In the rows, 128 means zero.
Rotation paths and how fast each direction turns (degrees per step):
Each turn is a multiple of 5 degrees from 10 to 175, or 0.
Each row of a path follows its step; steps can be skipped.
path 1
step 0: [121 134 118 131 127 132 121 123 131 130 125 135 121 131 126 128 123 128
 126 126 117 125 119 134 127 122 132 125 130 128 131 135]
step 1: [119 127 121 133 129 130 125 116 127 132 128 130 125 130 131 139 128 124
 127 136 131 125 119 127 130 126 136 129 123 132 121 130]
step 2: [126 127 127 131 129 128 128 122 131 133 125 125 126 141 118 139 131 136
 128 137 130 129 127 130 125 131 127 131 125 128 123 118]
step 3: [133 130 122 132 123 131 126 130 133 136 128 136 126 138 118 125 128 130
 128 125 119 128 123 136 124 133 122 131 127 127 120 127]
step 4: [121 135 113 133 119 128 128 132 129 136 126 129 126 128 129 123 128 122
 128 130 125 122 121 135 132 122 130 134 127 129 124 129]
step 5: [116 127 118 130 128 130 128 126 129 128 119 126 128 129 127 135 126 134
 123 132 126 121 117 124 134 124 132 128 133 126 127 119]
step 6: [123 119 127 132 130 133 125 128 129 130 128 136 128 131 125 135 137 132
 122 133 126 127 119 124 122 137 131 130 130 125 118 121]
step 7: [123 128 126 139 121 126 128 136 132 135 131 128 124 131 119 125 138 125
 130 135 125 127 131 133 118 132 129 129 130 124 122 123]
step 8: [123 130 124 134 119 128 132 135 131 133 123 128 125 129 118 129 122 121
 131 127 117 120 125 130 132 125 129 122 136 128 126 126]
step 9: [124 127 125 126 126 131 134 136 127 131 124 134 130 128 131 139 128 121
 123 131 124 122 117 126 135 128 138 129 130 134 124 126]
step 10: [124 128 123 127 130 123 129 136 130 123 126 127 127 132 128 139 140 130
 120 134 126 133 126 131 123 131 137 128 130 129 127 117]
Directions:
[133 131 129 130 127 127 131 129 127 129 128 127 130 130 126 130 125 126
 128 129 127 130 128 128 130 128 128 129 126 132 126 126] => 60
[129 132 127 129 126 131 126 127 128 129 125 130 130 124 127 126 128 125
 129 129 125 128 131 131 130 127 128 127 128 124 129 129] => 90
[131 128 130 125 129 132 130 130 128 130 127 131 128 130 127 128 131 131
 123 129 127 129 129 128 126 128 129 129 127 128 130 127] => 100
path 2
step 0: [122 142 131 129 126 123 129 133 129 129 120 132 124 130 128 130 120 133
 120 138 126 127 129 132 134 125 128 123 132 129 123 126]
step 1: [121 125 129 129 120 128 127 130 137 127 124 127 132 131 135 127 128 129
 138 129 129 122 126 132 134 132 125 125 136 137 119 127]
step 2: [123 130 119 123 126 133 128 124 132 129 125 145 130 134 125 125 122 122
 129 131 137 128 129 128 132 122 128 129 128 129 124 130]
step 3: [123 132 137 125 122 129 131 130 132 130 131 132 124 116 117 127 121 132
 133 135 131 129 128 131 132 128 122 132 126 133 123 129]
step 4: [119 136 126 127 125 127 125 128 134 133 124 129 122 134 127 126 124 135
 135 129 123 130 123 138 123 118 134 125 131 131 124 124]
step 5: [126 142 129 120 121 130 129 124 131 131 123 134 134 125 134 127 126 126
 128 126 126 120 130 130 134 134 130 123 132 129 118 127]
step 6: [128 125 126 124 122 126 127 128 135 133 130 135 127 129 126 125 131 122
 130 142 135 122 126 132 133 126 128 134 134 137 127 120]
step 7: [119 133 128 126 126 128 125 126 133 133 134 137 130 127 123 121 125 136
 136 124 140 131 129 129 124 130 127 134 123 128 122 127]
step 8: [128 137 128 124 123 119 124 125 131 136 122 133 120 119 124 128 121 127
 125 133 126 131 123 137 127 129 133 127 128 128 126 133]
step 9: [123 131 126 120 125 128 124 132 129 132 124 128 125 125 131 126 133 132
 135 130 123 127 134 131 126 135 132 125 134 137 118 118]
step 10: [122 140 121 127 129 125 126 131 131 138 127 137 135 133 136 126 130 125
 124 133 137 128 128 132 134 130 123 129 131 130 128 125]
Directions:
[129 130 131 128 126 125 130 124 127 126 129 127 127 129 128 130 127 125
 127 130 127 132 125 128 128 131 124 128 128 130 128 127] => 140
[129 129 128 126 130 132 130 131 126 131 131 130 128 128 128 129 130 126
 128 130 128 130 131 127 129 127 126 129 126 131 130 125] => 100
[128 126 127 131 127 129 126 126 127 125 131 132 128 129 131 127 129 127
 129 129 132 124 128 129 132 130 128 130 128 128 130 128] => 80
path 3
step 0: [136 132 124 118 125 130 132 122 124 131 123 132 117 128 132 126 128 124
 128 120 134 131 118 131 129 128 131 123 128 128 136 134]
step 1: [127 133 130 126 124 128 137 128 126 123 124 128 125 130 125 124 136 126
 125 122 140 138 126 128 126 133 125 133 130 134 126 115]
step 2: [124 125 124 125 130 129 126 121 125 129 129 125 120 135 128 130 130 122
 119 132 136 124 142 119 131 134 126 131 127 129 123 122]
step 3: [128 129 131 123 121 133 130 125 124 139 126 124 119 127 135 120 128 122
 132 127 126 130 139 120 126 122 129 128 122 126 131 133]
step 4: [125 124 140 131 122 138 129 126 129 137 128 132 129 132 132 119 138 130
 127 130 128 138 121 128 126 131 133 128 128 126 128 125]
step 5: [123 120 129 128 133 125 126 128 128 132 141 128 123 134 125 124 129 124
 133 129 127 131 125 129 130 140 124 135 126 119 119 122]
step 6: [132 128 130 117 135 125 123 131 118 129 132 126 125 132 132 120 119 122
 124 123 129 130 132 134 125 133 125 126 126 122 129 139]
step 7: [136 130 131 123 122 130 130 135 128 129 122 133 131 128 138 125 127 130
 126 125 135 133 123 130 126 134 120 135 128 123 140 125]
step 8: [129 129 122 125 125 129 128 125 130 129 133 123 117 128 130 133 132 136
 121 133 137 133 124 132 135 137 124 127 128 127 131 117]
step 9: [126 136 117 125 127 127 130 118 121 131 130 127 116 130 127 120 125 123
 127 121 126 125 135 130 125 130 126 125 133 130 131 122]
step 10: [133 126 127 123 125 131 132 123 124 129 120 137 128 134 127 116 140 122
 124 125 132 131 132 122 129 127 128 130 124 136 133 132]
Directions:
[127 132 126 125 129 129 131 126 130 131 128 132 130 130 130 128 126 130
 129 130 128 131 129 128 129 128 127 129 129 128 125 129] => 0
[126 130 126 130 124 129 130 126 127 128 124 127 126 131 126 131 132 127
 126 127 127 128 131 128 129 126 128 130 128 129 127 129] => 45
[128 127 131 126 128 125 130 131 127 126 124 125 129 129 130 132 125 126
 127 128 133 129 129 127 128 128 127 129 129 127 125 128] => 70
[125 128 130 127 130 133 127 125 130 127 126 128 128 125 127 127 129 126
 131 129 132 127 129 125 126 127 128 128 127 128 125 128] => 40
[129 132 132 127 129 126 127 126 131 128 126 126 130 127 125 128 131 129
 126 129 126 131 125 126 128 130 128 131 128 127 129 126] => 110
path 4
step 0: [126 132 132 125 128 123 141 126 128 124 133 134 133 125 129 133 136 121
 122 126 130 121 134 137 120 122 125 138 127 124 129 123]
step 1: [127 124 133 127 133 134 119 129 119 129 129 126 125 122 126 134 121 138
 119 130 132 123 134 126 134 119 129 138 124 125 123 130]
step 2: [128 129 126 124 122 130 133 126 125 124 124 127 133 129 134 131 128 119
 137 120 134 126 137 138 134 119 119 130 127 133 118 127]
step 3: [122 136 141 124 128 127 126 134 129 125 130 131 120 127 123 126 123 127
 124 134 138 125 126 123 125 114 122 126 125 126 125 124]
step 4: [130 127 129 127 119 128 125 124 123 120 137 116 127 123 128 131 129 129
 132 130 128 136 129 138 125 121 129 137 135 133 121 122]
step 5: [125 135 131 123 125 120 133 130 128 127 119 131 138 120 126 126 122 131
 126 132 123 120 127 130 121 117 126 135 119 131 128 124]
step 6: [132 124 134 131 125 135 127 127 116 127 136 135 124 117 127 131 134 126
 121 130 134 125 129 139 128 122 124 135 131 126 127 134]
step 7: [127 129 127 117 136 134 129 130 126 120 126 122 138 129 132 128 124 126
 128 125 133 123 128 127 137 119 129 140 122 130 124 121]
step 8: [122 136 134 128 118 130 128 130 121 132 123 129 121 125 120 135 128 126
 127 121 134 125 127 136 133 116 127 120 129 129 122 127]
step 9: [134 126 137 126 128 128 124 127 132 112 131 119 128 126 128 129 119 118
 127 131 132 129 125 128 123 118 121 133 132 126 129 125]
step 10: [122 135 126 125 121 132 123 126 126 124 127 131 129 124 119 129 132 135
 132 139 124 121 125 134 125 119 133 133 127 136 118 123]
Directions:
[132 129 125 129 127 129 128 128 128 129 130 124 129 129 133 128 129 129
 131 126 129 126 127 129 126 126 126 129 131 126 131 129] => 155
[129 126 127 127 127 128 130 132 133 125 126 130 129 129 129 126 128 129
 126 125 128 125 130 126 126 128 129 129 130 131 128 124] => 155
path 5
step 0: [123 132 124 133 130 126 133 129 135 126 127 123 128 147 140 126 129 135
 124 133 125 116 121 122 127 128 131 126 117 125 127 129]
step 1: [127 136 134 129 132 128 129 114 132 137 134 137 130 123 118 115 132 131
 125 124 128 131 128 134 138 124 127 129 121 130 136 130]
step 2: [118 130 117 126 115 129 133 128 128 123 130 124 130 131 125 129 134 132
 126 132 112 126 122 122 126 128 119 133 128 131 123 118]
step 3: [123 134 146 135 127 134 129 127 134 136 126 121 124 125 119 128 124 121
 121 130 132 128 121 126 122 128 130 124 117 131 130 129]
step 4: [120 124 116 132 124 131 128 130 125 124 127 127 136 127 114 133 143 133
 129 133 130 127 140 129 134 122 127 121 125 124 127 131]
step 5: [134 127 134 127 126 139 124 134 128 130 122 126 129 115 130 124 135 114
 126 128 128 122 118 133 126 128 120 126 132 137 123 120]
step 6: [126 125 124 125 125 131 130 137 128 119 130 125 119 125 125 136 124 127
 121 137 141 121 134 119 133 126 132 136 122 121 130 133]
step 7: [134 123 138 132 125 126 118 127 139 125 118 134 138 126 136 125 134 131
 130 123 136 122 131 135 136 130 124 123 128 124 126 124]
step 8: [129 135 114 121 128 131 133 130 127 125 134 134 114 120 138 124 128 127
 123 129 124 119 131 132 129 120 136 128 127 123 129 121]
step 9: [133 129 137 131 126 124 132 128 129 130 128 127 137 135 141 122 126 132
 117 130 130 129 123 126 136 130 119 141 119 125 126 134]
step 10: [124 134 126 127 130 119 126 119 139 124 130 124 122 128 119 123 131 137
 133 119 121 120 126 128 136 121 137 130 125 123 132 122]
Directions:
[128 127 128 127 128 127 128 125 127 125 133 127 124 126 125 125 128 125
 127 127 131 130 127 131 127 127 131 127 127 126 130 127] => 160
path 6
step 0: [123 131 127 130 127 124 124 135 128 123 125 134 130 128 130 122 115 123
 122 129 130 128 124 131 128 115 119 131 122 119 131 122]
step 1: [138 128 134 126 124 128 134 119 120 122 131 125 138 138 124 130 126 126
 135 130 119 133 131 131 133 123 121 132 131 123 129 126]
step 2: [136 122 129 132 123 129 132 123 132 136 127 126 130 130 131 122 137 128
 122 131 137 133 129 137 127 137 133 134 125 115 130 130]
step 3: [126 127 126 136 134 124 115 119 131 133 132 121 129 118 128 128 131 122
 123 123 127 125 130 126 134 117 134 128 129 122 132 129]
step 4: [126 125 128 123 132 124 128 122 132 128 123 123 134 121 127 123 129 133
 142 132 131 130 130 123 136 130 126 128 130 137 134 115]
step 5: [122 128 129 127 128 128 128 135 134 135 130 128 129 133 129 127 118 130
 122 127 130 131 133 130 134 136 130 147 125 137 126 125]
step 6: [132 140 126 133 131 128 130 128 133 119 138 129 137 128 127 142 132 128
 123 120 125 125 130 125 128 131 129 129 120 133 131 128]
step 7: [128 135 125 126 133 124 135 121 133 129 122 132 123 137 117 127 131 132
 120 134 134 130 122 127 124 129 128 118 127 130 137 123]
step 8: [120 136 131 130 132 133 126 125 137 126 130 130 117 132 128 120 124 125
 127 125 116 132 122 132 130 129 122 131 137 122 125 129]
step 9: [132 129 131 123 137 133 132 130 122 127 138 122 128 123 129 127 131 120
 137 120 132 140 127 127 122 133 118 126 126 126 130 130]
step 10: [133 124 135 124 142 127 123 138 122 131 120 128 129 132 126 130 130 129
 126 129 133 129 121 135 122 127 140 133 130 123 129 123]
Directions:
[125 125 131 130 127 130 126 126 127 132 125 126 132 127 127 130 130 127
 131 130 129 128 129 128 130 127 129 129 126 126 127 128] => 40
